[[ 15  17  11 -10   9]
 [ 25  33  36   2  28]
 [ 10   9  17  11  15]
 [ -2  -3   5  10   7]
 [ 17  13  13  -3  11]]
=>
[[ 17  -2  10  25  15]
 [ 13  -3   9  33  17]
 [ 13   5  17  36  11]
 [ -3  10  11   2 -10]
 [ 11   7  15  28   9]]

[[  0   2  -2  -9]
 [ 11   9   2 -12]
 [ -9 -13 -13  -2]
 [ 17  18   3 -23]
 [  9   7   4  -6]
 [ -4   0  11  12]
 [ -3   0   5   3]
 [ 12  15  19   5]
 [ 26  31  13 -30]]
=>
[[ 26  12  -3  -4   9  17  -9  11   0]
 [ 31  15   0   0   7  18 -13   9   2]
 [ 13  19   5  11   4   3 -13   2  -2]
 [-30   5   3  12  -6 -23  -2 -12  -9]]

[[ 10 -25 -16 -13 -15]
 [ -1   7 -14 -11 -19]
 [-15  -3  23  26  14]]
=>
[[-15  -1  10]
 [ -3   7 -25]
 [ 23 -14 -16]
 [ 26 -11 -13]
 [ 14 -19 -15]]

[[-30  -2  27   2 -23   3   2  26   8   4   2   2  28   3  24]
 [ -3  11   1   5   6  -1  13  15  13   6  -4  12  17  -4  16]]
=>
[[ -3 -30]
 [ 11  -2]
 [  1  27]
 [  5   2]
 [  6 -23]
 [ -1   3]
 [ 13   2]
 [ 15  26]
 [ 13   8]
 [  6   4]
 [ -4   2]
 [ 12   2]
 [ 17  28]
 [ -4   3]
 [ 16  24]]

[[ -7  14  11  25  27 -30 -22   4  16  15   2   3  22  25  33]
 [-12 -12 -13  -8   5  34  29  -9  -5  -1  23  -8  -9  15  21]
 [ -8   9   8  17  24 -16 -11   3  10   9   7   3  13  22  31]
 [  4   4   7  15   3  -9  -7   7  13  10  -2   6  16   0  -6]
 [-23 -21 -24  14  18  17  14 -22  21  22  22 -24  14  31  36]
 [  2  -6  -8  -4 -12  26  22  -2   1   2   8  -2   1  -4 -10]]
=>
[[  2 -23   4  -8 -12  -7]
 [ -6 -21   4   9 -12  14]
 [ -8 -24   7   8 -13  11]
 [ -4  14  15  17  -8  25]
 [-12  18   3  24   5  27]
 [ 26  17  -9 -16  34 -30]
 [ 22  14  -7 -11  29 -22]
 [ -2 -22   7   3  -9   4]
 [  1  21  13  10  -5  16]
 [  2  22  10   9  -1  15]
 [  8  22  -2   7  23   2]
 [ -2 -24   6   3  -8   3]
 [  1  14  16  13  -9  22]
 [ -4  31   0  22  15  25]
 [-10  36  -6  31  21  33]]

[[  7  16 -13   0 -17  15 -20   0   5  13]
 [  7  -5   5  -2  -4  10  -4   0   4   3]
 [  2  21 -18   3  -6  -2  -9   2  -1   4]
 [ -6 -16  15  -4  -8  10  -6  -8   4   2]
 [  1   2  -2   0   1   4   3   5   2   9]
 [  7  -5   4  -2  -3  11  -2   1   4   6]
 [-16  16 -12  -1 -13   9  -9   3   4  28]
 [ -4   5  -5   1   2  -6   2   1  -3  -1]
 [  2   2  -1  -3 -11  19  -8   3   8  21]]
=>
[[  2  -4 -16   7   1  -6   2   7   7]
 [  2   5  16  -5   2 -16  21  -5  16]
 [ -1  -5 -12   4  -2  15 -18   5 -13]
 [ -3   1  -1  -2   0  -4   3  -2   0]
 [-11   2 -13  -3   1  -8  -6  -4 -17]
 [ 19  -6   9  11   4  10  -2  10  15]
 [ -8   2  -9  -2   3  -6  -9  -4 -20]
 [  3   1   3   1   5  -8   2   0   0]
 [  8  -3   4   4   2   4  -1   4   5]
 [ 21  -1  28   6   9   2   4   3  13]]

[[  5   1  -2  19]
 [ -3  -4  -9   4]
 [ -3  -4  -8  26]
 [ -3   9  16  -9]
 [  0  -6   4  -1]
 [  5   5  16  13]
 [ 26 -11  15   5]
 [  7  10   4   4]
 [ -9  13  15   8]]
=>
[[ -9   7  26   5   0  -3  -3  -3   5]
 [ 13  10 -11   5  -6   9  -4  -4   1]
 [ 15   4  15  16   4  16  -8  -9  -2]
 [  8   4   5  13  -1  -9  26   4  19]]

[[-20   1   5]
 [ 28  20   3]
 [ -1   6 -18]
 [  7  20   4]
 [-13  18 -23]
 [ -2  26  16]
 [-10  25   5]
 [  1  24  -9]
 [ -4  36   2]]
=>
[[ -4   1 -10  -2 -13   7  -1  28 -20]
 [ 36  24  25  26  18  20   6  20   1]
 [  2  -9   5  16 -23   4 -18   3   5]]
---
[[ 14 -24  -2  28 -13   4 -10  23   7  21]
 [ -5  15   6  -6   0   4   1  -1  -7  -6]
 [ -5  -2  11   2  -9  13  -7   1  -5  -2]
 [  4   7  -1   4   1  -2   2   7  -1   3]
 [  8 -10  -1  10   6   2   5   6   8   6]
 [ -3  18   2 -10  13   0  11  -7  -2  -8]
 [  1  13   0  -5  13  -2  11  -2   0  -5]
 [ 11 -25   1  26 -16   7 -13  21   5  18]
 [ -5  -7  11   6 -11  15 -10   4  -5  -2]]
=>
[[  7  21  14 -24  -2  28 -13   4 -10  23]
 [ -7  -6  -5  15   6  -6   0   4   1  -1]
 [ -5  -2  -5  -2  11   2  -9  13  -7   1]
 [ -1   3   4   7  -1   4   1  -2   2   7]
 [  8   6   8 -10  -1  10   6   2   5   6]
 [ -2  -8  -3  18   2 -10  13   0  11  -7]
 [  0  -5   1  13   0  -5  13  -2  11  -2]
 [  5  18  11 -25   1  26 -16   7 -13  21]
 [ -5  -2  -5  -7  11   6 -11  15 -10   4]]

[[ 14  14  -2   3 -36 -29   4 -21   8]
 [ -2  14  16  -1 -10   8 -20 -10 -10]
 [ -9   6   2  18 -17 -19 -23  -5   2]
 [-22   6 -33  23   3  -2  -6 -22   1]]
=>
[[-21   8  14  14  -2   3 -36 -29   4]
 [-10 -10  -2  14  16  -1 -10   8 -20]
 [ -5   2  -9   6   2  18 -17 -19 -23]
 [-22   1 -22   6 -33  23   3  -2  -6]]

[[ 20 -21  19  -5   9  10   5 -25 -15  24  22   7 -27 -22]
 [ 23  -7  18  -4   3 -14  -4  -5  -9  13   8   1   0  -3]
 [  2  -3   2  -2 -12 -14 -10 -12   8  22  18  -8  -9  -6]
 [  6 -16   7  21  11  17  24  -4   3 -17 -14  21 -13 -15]]
=>
[[-27 -22  20 -21  19  -5   9  10   5 -25 -15  24  22   7]
 [  0  -3  23  -7  18  -4   3 -14  -4  -5  -9  13   8   1]
 [ -9  -6   2  -3   2  -2 -12 -14 -10 -12   8  22  18  -8]
 [-13 -15   6 -16   7  21  11  17  24  -4   3 -17 -14  21]]

[[ 19  31 -19   1]
 [ 21   4 -23 -13]
 [ -8 -11   9 -11]
 [  4  -2  -8 -21]
 [ 13 -11  26  -9]
 [ 17   3 -15  -6]
 [ 19 -19 -25 -13]
 [ 13  15   5  12]
 [ 19  20 -17  -7]
 [ -5 -11  -7  -9]
 [ 17  22 -23   7]]
=>
[[-19   1  19  31]
 [-23 -13  21   4]
 [  9 -11  -8 -11]
 [ -8 -21   4  -2]
 [ 26  -9  13 -11]
 [-15  -6  17   3]
 [-25 -13  19 -19]
 [  5  12  13  15]
 [-17  -7  19  20]
 [ -7  -9  -5 -11]
 [-23   7  17  22]]

[[ 13   1   3  13   3   8]
 [ 29   5 -12  28 -12 -13]
 [ 18   3  -1  18  -2   3]
 [-16 -13  31 -15  32  26]
 [  6  -7  10   6  10  17]
 [ -6  -8  22  -6  23   9]
 [-14  -8  30 -14  31  24]]
=>
[[  3   8  13   1   3  13]
 [-12 -13  29   5 -12  28]
 [ -2   3  18   3  -1  18]
 [ 32  26 -16 -13  31 -15]
 [ 10  17   6  -7  10   6]
 [ 23   9  -6  -8  22  -6]
 [ 31  24 -14  -8  30 -14]]

[[-12  -2 -10  30   0 -19   4  22 -25   1]
 [  0 -29  28   1   0 -17 -20 -19 -12  24]
 [-20   0  -1 -25 -17 -10  17  -8 -15 -24]
 [-25  19  28  16  24 -10 -21  27 -25 -17]
 [ 28 -17   9   9   7  28  21 -16 -15  26]
 [ -4  -3  -6 -29   9  23 -13  17 -16 -21]
 [ -5 -18  -6 -27  16  10  11   9  14 -28]
 [ 27 -17  22 -15  -1 -16 -12 -24   2   6]]
=>
[[-25   1 -12  -2 -10  30   0 -19   4  22]
 [-12  24   0 -29  28   1   0 -17 -20 -19]
 [-15 -24 -20   0  -1 -25 -17 -10  17  -8]
 [-25 -17 -25  19  28  16  24 -10 -21  27]
 [-15  26  28 -17   9   9   7  28  21 -16]
 [-16 -21  -4  -3  -6 -29   9  23 -13  17]
 [ 14 -28  -5 -18  -6 -27  16  10  11   9]
 [  2   6  27 -17  22 -15  -1 -16 -12 -24]]
